In the rows, 128 means zero.
Each run below is a few steps of one of 8 hidden systems, one row a step.
path 1, Q620, 8 rows:
[[ 74 100 127 151 102 130 176 154  67  98 176 146 117 144 145 112 103 126
  165 127]
 [120  98  73  79 139 120  96 110 118 176 134 133  82  77 108 125 168 103
  150 125]
 [147 171 141 123 144 112 135 125 116 109  77  89 108 122  98 126 130 141
   38 138]
 [132 161 181 117 111 159  91 132 153  87 184 146 144 133 162 138 119 155
  130  81]
 [124 119  63 161 165 175 124 126 167 143  96 147 165 152 151 104 115 108
  172 137]
 [134 110 140 106  98  95 176 153  60 138 100 149  91 172 133  94 107 124
  148 162]
 [ 93 120 169  72 123 128 115 103 152 159 154  94  83 101  90 177 149 118
  148 132]
 [ 84 164  99 183 148 158 141 142 121 105 126  87 147  98 120 144 147 116
   56 116]]
path 2, Q588 (8 x 20):
[[109 108 121 180 110 147 135 146 148 173 175 139 182 103 149 171 163 101
  159 130]
 [132  89 105 169 142 109  97 100 172 108 111 127 196 108 144 171 154 111
  137  96]
 [161 100 133 181 146  85 130 105 160  73 153 127 174 116  91 127  87 169
  126 113]
 [192 137 145 160 121 119 132 142 167 159 190 158 156 119 109 106 105 168
  148 151]
 [169 125 139 163 118 124 141 141 173 201 111 136 182 143 136 159 149 110
  149 168]
 [104  68 140 166 117  97 152 114 143 124 112 122 183 147 133 180 131 104
  179 133]
 [113  72 102 166 149 116 123 104 160 106 189 128 158  88  96 142 114 142
  175 111]
 [173 134 105 187 137 116 111 137 157 141 177 139 175  68 108 134 145 147
   94 117]]
path 3, Q985:
[[ 68 156 125 155 147 153 159 134 122 113 146  69 109 100  84 152 129 130
   75 133]
 [157 166 127 122 139 138  70 116 153  91 155 132 138  85 136 125 145 149
   69  75]
 [179 138 115  99 154 134  88 102 178 133  50 141 145 174 147 112 119 126
  135 131]
 [166 118 154 151  98 105 169 158 106 135 120 168 147 190 148  97  90 143
  161 162]
 [ 84  87 122 121 101 140 146 140 105 166 187 149 113 116 140 139 137 109
  200 135]
 [ 64 120  93 144 138 130 154 130  90 137 113  82 107  88 107 161 168  93
   88 135]
 [131 147 163 114 134 102 102 107 132  66 142  97 115  92 103 146 127 158
   64  84]
 [163 163 121 109 172 171  85 103 205 120 111 127 136 151 124 104  96 152
  131 123]]
path 4, Q351, 8 rows:
[[ 96  97  67 157 131 119 159 145  63 112 169 141  99  93 114  85 114 129
  135 126]
 [178 168 125  84 119 127  93 137 115 173 141 139  86  85 118 104 164 134
   78 127]
 [153 158 173 159 140 115 120 117 187 126 107  90 175 127 109 179 138 137
   76 132]
 [128  99 140 174 123 124 137 127 147  72 169 154 185 151 148 125  90 149
  178 104]
 [139  94  57 120 137 137 132 131 116 177 135 168 111 123 128  79 124 115
  185 151]
 [138 126 145 119 105  84 160 143  87 181 117 105  93 101  94 149 162 115
   88 171]
 [105 155 189 130 113 140 104 123 155 107 191 101 140  92 119 181 146 140
   99  94]
 [127 137  71 188 161 168 106 127 157  95 133 142 186 121 156 114 124 128
  122  95]]
path 5, Q929 (8 x 20):
[[117 131 120 115 173 145  98  83 177  60  89 105 136 150 119 128  95 144
  125  96]
 [155 173 131 111 140 171 129 144 140 126 164 155  98 159 122  61  73 168
  140 140]
 [152 155 158  84  92 135 135 158 106 200  99 152 105 162 162 125 154 106
  139 163]
 [ 73 117 168 126 114 128 145 119 131 114  74  95 153 172 153 192 140  94
  139 126]
 [ 62 139 113 129 146 170 132 121 109  49 152 110 108 134 133 115  95 139
  123  88]
 [150 182  90  92 146 161 110 140 107 138 118 134  75 111 123  71 129 139
   76 130]
 [189 164 180  97 119 111 109 125 157 150  66 124 137 162 138 144 143 132
   92 143]
 [103 130 184 115 118 162 116 116 176 107 138 131 158 178 161 162 105 131
  181 112]]
path 6, Q218, 8 rows:
[[149 175 205  93  99 129 134 150 123 152 176 122  94 124 109 136 127 156
  100 141]
 [ 88 170 131 139 105 194 120 163 107 131 152 145 144 134 196 137 156 101
  122 101]
 [ 83 110  87 126 155 145 129 107 125  95  40 107 136 163 155 139 130  89
  132 117]
 [141 108 144  74 144  81 118  88 124  80 108 110  78 129  82 110  93 160
  113 117]
 [164 187 151  95 119 155 104 147 131 157 183 139  86  99 116  98 132 157
   92 128]
 [129 179 142 146 104 169 129 167 117 154 100 144 164 160 198 141 163  97
  104 127]
 [ 84  91 135 101 130 130 123 102 127  85  71 121 136 182 163 150 118 101
  175 104]
 [ 95 120 121  75 152 125 144 105 112 104 132 103  53 124  73 104  87 149
  131 139]]
path 7, Q929:
[[ 92  86 180 152  89  80 183 138  93 128 140 112 140 142 120 173 132 115
  149 151]
 [ 54 110 111 141 127 138 131 123 106 108 181  98 114  68 115 161 156 112
  120  97]
 [147 144  56 169 161 124 109 129 120 112 120 120 140  73 118 104 148 133
   56 112]
 [217 118 136 109 134  75  81 104 159 119 115 149 137 113 114 111 125 158
  113 115]
 [154 113 152 135 130 138 128 120 195 171 162 142 157 145 111 141 105 142
  196 157]
 [104  98 126 170  95 127 177 165  88 147 164 163 151 148 159 127 128 111
  181 146]
 [ 74  76  96 115 117  87 143 120  65 125 112 111  92  93 114 148 161  93
  129 124]
 [111 136 116 163 157 102 136 113 135  94 130  74 127  83  69 148 128 144
   59 124]]
path 8, Q588, 8 rows:
[[129 115  81 145 171 163 104 104 204 157 126 123 160 119 111 133 123 120
  170 137]
 [151  92 103 203 118  66 156 141  98 119 121 130 174 105 119 137 141 125
   99 133]
 [162 105 186 108 107  97  96 106 171 126 181 139 145 114 117 158 124 152
  162 109]
 [122 156 121 195 158 177 153 140 187 150 141 107 175 137 107 142 106 138
  122 157]
 [161  88 108 172  98  97 130 146 106 132 128 180 184 140 176 121 142 114
  162 119]
 [151  84 134 114 153  90 103  78 194 137 113 109 140 115  78 160 124 135
  160 137]
 [112 126 143 209 118 119 181 155 122 122 186 112 163 114  94 146 111 146
  114 147]
 [163 119 131 134 106 142  83 135 159 158 171 175 169 114 174 137 155 121
  172 103]]
path 9, Q351 (8 x 20):
[[ 98 107  96 123 110  99 140 142  46 104  88 135 107 118 159 122 161  96
  100 110]
 [132 140 142  51 148 122  79  87 140 104 119 104  73 105 101 127 128 142
  100  97]
 [122 181 138 162 160 169 151 133 160  98 100  98 145 166 116 117  87 151
   86 141]
 [157 130 158 115  96 134 123 146 115 114 111 181 148 190 195 104 111 128
  167 120]
 [ 99  85 108  87 139 133 132 100 149 170  78 117 110 152 117 148 137  92
  192 154]
 [ 59 120 144 131 112 116 181 142  66 106 136  92  89 124 105 145 124 117
  108 140]
 [108 178 133  80 123 180  78 132 123 112 155 134  97 111 164 121 152 128
  101  82]
 [144 153  97 144 168 140 108 111 156 104  39 109 159 149 145 129 136 116
   83 120]]
path 10, Q330 (8 x 20):
[[193 140 140 113 113  96  84 126 150 167 152 142 135  75 120 143 174 136
   92 119]
 [109 144 162 167 137 142 130 115 184 118  91  88 189 152 135 191 138 111
  113 127]
 [108  89  87 185 135 136 141 130 123  81 161 155 170 134 150 105  97 137
  173 104]
 [185  94  94 121 144  88 129 114 146 177 136 148 109 104  77  99 117 144
  154 165]
 [160 140 204 144  96  77 147 138 128 141 137 108 151 123 108 176 145 141
   86 145]
 [ 93 129 135 153 126 162  92 119 167 108 180 124 172  96 154 177 154 117
  138  82]
 [113  92  48 180 174 129 146 112 147 126  91 119 158 123 106 117 119 112
  142 145]
 [203 103 140 142 113  57 133 125 110 104 127 163 143 135 115  92 102 163
  121 130]]
path 11, Q603:
[[136 124  71 202 131 132 149 155 120 176 128 136 170 100 132 131 160 102
  111 153]
 [140  95 166 173  99  63 134 127 118  91 123 128 187 124 145 174 147 123
  112 104]
 [135  94 106 144 155 108 103  93 168 102 182 116 137  68  76 138 119 156
  134 107]
 [147 136  73 193 141 114 157 155  92 112 139 140 138 103 113  80 115 145
   79 138]
 [204 122 140 149 100  77  99 137 130 149 123 161 175 110 153 138 169 127
  106 119]
 [122 104 133 190 148 118 142 111 188 137 150  94 182 106  86 176 124 132
  134 143]
 [120  99 117 180 118 100 155 142  88  69 190 147 144 107 123 103  98 154
  129 103]
 [173  92  65 135 130  86  95 120 115 155 126 154 133  67 124 112 171 118
  116 119]]
path 12, Q985:
[[100 124  78 107 169 162  86  96 138  62 110 125 118 121 142 107 118 127
  129  76]
 [192 141 101 109 148 104 126 128 112 127  88 146  96 138 105  61  99 156
   95 149]
 [168 150 198  87  90 129 130 147 137 186 156 152 112 156 136 133 128 139
  155 158]
 [ 60 143 133 148 111 185 153 156 121 149 122 121 150 160 176 161 149  85
  155 135]
 [ 84 101  88 140 124 111 131 130  59  61 131 131 117 105 149 114 140 116
  104  82]
 [134 121 118  60 155 109 105  92 133 112 123 109  59 106  74 103 107 148
  118 124]
 [165 203 167 124 131 163 136 149 159 171 130 116 118 146 112 118 116 150
   87 164]
 [136 152 158 131  95 164 102 154 133 137 139 164 169 153 204 140 157 112
  143 101]]
path 13, Q603 (8 x 20):
[[109 121 110 105 123 104 168 138  52 112 103 121  66 134 107  88 108 130
  103 143]
 [164 174 161  74 102 133  89 140 128 177 128 133 103 104 146 143 180 119
   88 123]
 [ 85 169 136 155 149 197 129 127 184 128 111  97 166 157 147 164 126 110
  124 129]
 [116 102 139 115 124 128 128 119 114  59 124 157 132 182 161  99  77 147
  181 101]
 [146  97  94  72 145 105 124 110 121 174 109 140  72 120  90  97 125 121
  166 158]
 [112 173 168 129 104 134 174 164  94 173 118  97 100 133 119 149 147 116
   78 166]
 [102 152 168 108 104 171  86 131 145 118 164 137 146 128 184 165 159 113
  141  81]
 [ 86 101  71 126 176 159 117  98 156  85  81 112 131 148 128 118 101 111
  158 113]]
path 14, Q330 (8 x 20):
[[190 140  88 167 137 119 149 152 128 180 102 151 142 139 117  86 119 136
  117 180]
 [175 120 200 112  79  90 123 142 131 152 133 157 157 156 161 157 145 128
  151 131]
 [ 61 100 155 127 126 149 135 109 164 133 165  96 136 120 110 189 131 112
  180 125]
 [ 91  87  64 175 146 100 154 128  85 101 136 113 126  79  99 122 133 121
  107 121]
 [208 129 112 112 143  80  78 105 139 110 103 145 128  98 117 102 134 153
   81 105]
 [153 185 184 150 137 158 131 133 194 128 126 109 165 165 121 148  99 157
  106 145]
 [101 127 111 184 110 171 150 165 122 147 178 159 170 139 171 123 132 114
  167 130]
 [141  63  85 114 124  85 126 112 122 176 102 147 123 117 123 132 152 100
  183 150]]
path 15, Q620 (8 x 20):
[[ 66 138 161  88 117 149 140 124 127 171 132  83  85 119 108 179 158  99
  129 148]
 [ 65 146 110 151 134 150 123 130  98  80 123  93 126  95 140 152 157 110
   69  90]
 [142 125  85 107 147 134  75 114 112  66 135 160 114 106 150  78 121 146
  117  71]
 [181 155 109  99 162 152 108 116 168 139 103 148 105 159 114  71  87 155
  136 149]
 [122 180 187 113 107 170 162 161 135 172 127 128 117 188 145 129 110 126
  142 168]
 [ 48 112 138 118 112 165 140 131 118 142 121 112 131 145 165 176 158  80
  169 121]
 [ 65  89  68 127 149 117 144 108  76  82 104 107  98 109 114 120 130 108
  116 109]
 [150 145 113  84 140 119  96 118 106 108 160 133  63  82  96  85 119 162
   94 105]]
path 16, Q218 (8 x 20):
[[148 144  54 158 158 157 146 149 119 145 108 150 124 137 127  65 105 132
  123 156]
 [183  95 146 112  96  52 121 124  99 153  81 151 138 129 143 136 162 112
  122 138]
 [101 122 192  99 115 142 127 116 174 156 180 108 122 127 109 180 126 129
  178 134]
 [ 72 147 106 186 134 170 179 161  94 102 169 119 132 129 129 111 105 133
  117 132]
 [142  91  52 139 144  96  97 111 100 113  87 145 140  93 149 113 165 104
  107  97]
 [170 124 162 112 149  96 109  90 197 143  96  95 137 126  78 160 120 145
  120 147]
 [150 154 179 148 103 140 149 156 129 113 205 156 134 145 128 104  85 171
  143 132]
 [113 119  65 139 120 166 128 156  97 176 127 169 132 125 175 105 158  87
  158 132]]

Name the system that made each run.
path 17 (2 x 20):
[[107  83 124 122 107  89 143 124 101 160  66 114 139 136 143 173 175  74
  141 142]
 [ 97  92 151 130 130  69 142 100 105  65 138  90 112 104  80 152 115 145
  103 108]]
 => Q620
path 18:
[[ 86 149 126 111 132 132 150 134  69  73 102 106  80 138 127 108 113 134
   76 116]
 [119 151 124  69 140 174  72 111 148 108 174 137  87 103 134 109 126 145
  141  85]]
 => Q620
path 19 (2 x 20):
[[156 117 199  86 119  91 119 101 152  95 136 131 114 160 104 131  84 167
  156 124]
 [111 139  97 118 145 174 144 139 134 180 184 135  84 108  94  91 112 134
  160 158]]
 => Q603
path 20 (2 x 20):
[[129 160  98 131 174 184 108 115 171  83 143 131 123 140 120  86  79 162
  130 107]
 [162 163 102 156 127 150 167 172 113 178 121 156 127 152 132  77 111 131
  124 178]]
 => Q330
path 21:
[[132 108  74 189 130 103 148 143  96 131  73 131 171 121 150 134 160  95
   92 135]
 [159  88 158  78 112  65  98 100 113  98 156 140  98 101 103 124 122 156
  141 101]]
 => Q351
path 22, 2 rows:
[[169  84 128 118 131  63 135 109 111  86 148 145 105 123  90  90  81 170
  143 125]
 [170 151 122 117 119 140 114 146 142 210 180 149 108  87 109 115 156 133
  132 157]]
 => Q218
path 23:
[[146 114  90  99 169 111  95  87 146  94  37 118 123 146 125 114 121 121
  114 117]
 [176 163 179 108 134 115 146 129 152 134 126 118 101 158  84 104  80 172
  112 163]]
 => Q603
path 24, 2 rows:
[[ 88 115  42 162 155 146 152 142  81 106  95 126 120 123 135  93 123 108
  114 130]
 [203 125 124  77 125  87  95 118 111 119  93 166 102 144 138  75 115 146
  123 125]]
 => Q330
path 25 (2 x 20):
[[ 66 114  70 121 139 157 125 128  83  87  94 128 113 134 168 114 139  96
  128  95]
 [125 121  98  64 148 125 106 105 102  94 114 137  58 126 110  75  99 142
  129 111]]
 => Q620
path 26 (2 x 20):
[[187 100 134 107 125  53 142 117 108 138  69 133 109 143  96 111 116 137
  117 162]
 [142 158 184 130 108 129 139 144 152 186 190 111 118  99  90 158 140 145
  114 161]]
 => Q603
path 27 (2 x 20):
[[110  62 125 155  96 100 153 136 107 150 161 153 157 124 144 152 144 102
  198 137]
 [110  91 102 142 153 123  96  91 182 138 153 102 153  73  96 175 157 117
  145 112]]
 => Q588
path 28 (2 x 20):
[[176 148  98  82 144 117 115 126 116 159 120 141  67 107  92  72 120 148
  103 148]
 [157 178 204 135 117 122 145 140 160 155 118  95 139 148 111 162 130 144
   82 158]]
 => Q351
path 29, 2 rows:
[[120 177 121 133 170 164 105 108 167  82  86  90 135 134 117 134 118 139
   66 109]
 [163 137 133 134 110 116 146 153  79  81 124 169 122 170 158  67  84 157
  120 124]]
 => Q588
path 30, 2 rows:
[[118 133  96 176 131 123 121 139 107  97 199 127 136  56 115 121 144 146
   81  97]
 [192 121  74 130 142  99  76 113 146 155 119 152 139  73 122 108 165 128
  101 113]]
 => Q929
path 31:
[[101 102 132 126 132 115  91  95 149  98  82 100 160 115 150 187 170  96
  114  87]
 [114 121 128 157 154 120 133 109 136  38 153 116 138 129 104 109  72 169
  116  97]]
 => Q588
path 32 (2 x 20):
[[130 143 120 115 120 160 110 140 151 209  91 134 143 135 166 157 181  82
  143 150]
 [ 76  83 125 152 129 100 151 107 112  80  70  95 157 148 135 170 133  98
  128 112]]
 => Q588
path 33:
[[148 108 129 170 142 132 102 109 200 131 166 133 189 107 120 159 128 140
  160 113]
 [143  79  71 196 131 102 162 142 108 133 155 156 159 109 116 102 114 130
  154 143]]
 => Q351
path 34:
[[ 79 104  93 133 148 166 129 120 125  75 167 146 119 140 138  95  83 136
  185 102]
 [150 100  78  92 131  90 131 124  71 141  69 150  85 132 129  85 135 112
  126 143]]
 => Q603
path 35 (2 x 20):
[[ 53 125  96 160 161 173 173 126 130  99 109  96 127 155 111 129  93 119
  141 142]
 [167 111  78 122 116  99 122 146  66 120 143 178 101 111 141  60 125 139
  123 119]]
 => Q330
path 36, 2 rows:
[[117 145 120 139 161 158 126 113 178 139  45  95 158 168 136 154 129 102
  121 147]
 [135 128 194 108 114 113 143 124 128  78 148 138 117 178 122 115  67 168
  160 126]]
 => Q603
path 37, 2 rows:
[[156  80 171 111 112  54 148 110 131 157 106 120 126 134  93 158 128 123
  157 162]
 [ 98 120 184 143 110 105 130 119 129  88 197  98 136  85 104 178 132 146
  110  95]]
 => Q330
path 38, 2 rows:
[[168  54 109 125 115  54 130 109 114 131 117 156 135 125 111 116 118 133
  175 139]
 [109 103 150 147 125 110 180 128 146 175 156  99 121 122  69 160 113 129
  160 182]]
 => Q985
path 39:
[[ 65 131 162 100 102 126 130 129  85 110 164 100  86  92 127 165 157 114
  104  98]
 [107 137  68 128 168 154  77 103 144  88 124 113 130  78 131 127 149 122
   89  78]]
 => Q620
path 40 (2 x 20):
[[145 173 162 106 120 121  89 124 122  84 105 112 127 116 149 144 154 135
   48  88]
 [136 169 165 104 136 161 130 130 140  79 111 132 112 193 141  95  71 158
  125 124]]
 => Q588
path 41:
[[144  70  81  84 129 103  84  99 118 139 105 167 118 116 151 111 151 104
  181 110]
 [125 102 119 165 157 108 180 119 152 137  98  96 135 150  66 132  85 136
  144 181]]
 => Q929
path 42 (2 x 20):
[[174 149 182 108 106 126  84 126 167 130 197 152 142 108 135 138 134 158
  130  98]
 [ 94 119  60 185 167 177 150 132 156 148 128 125 157 128 120 119 115 113
  159 147]]
 => Q603
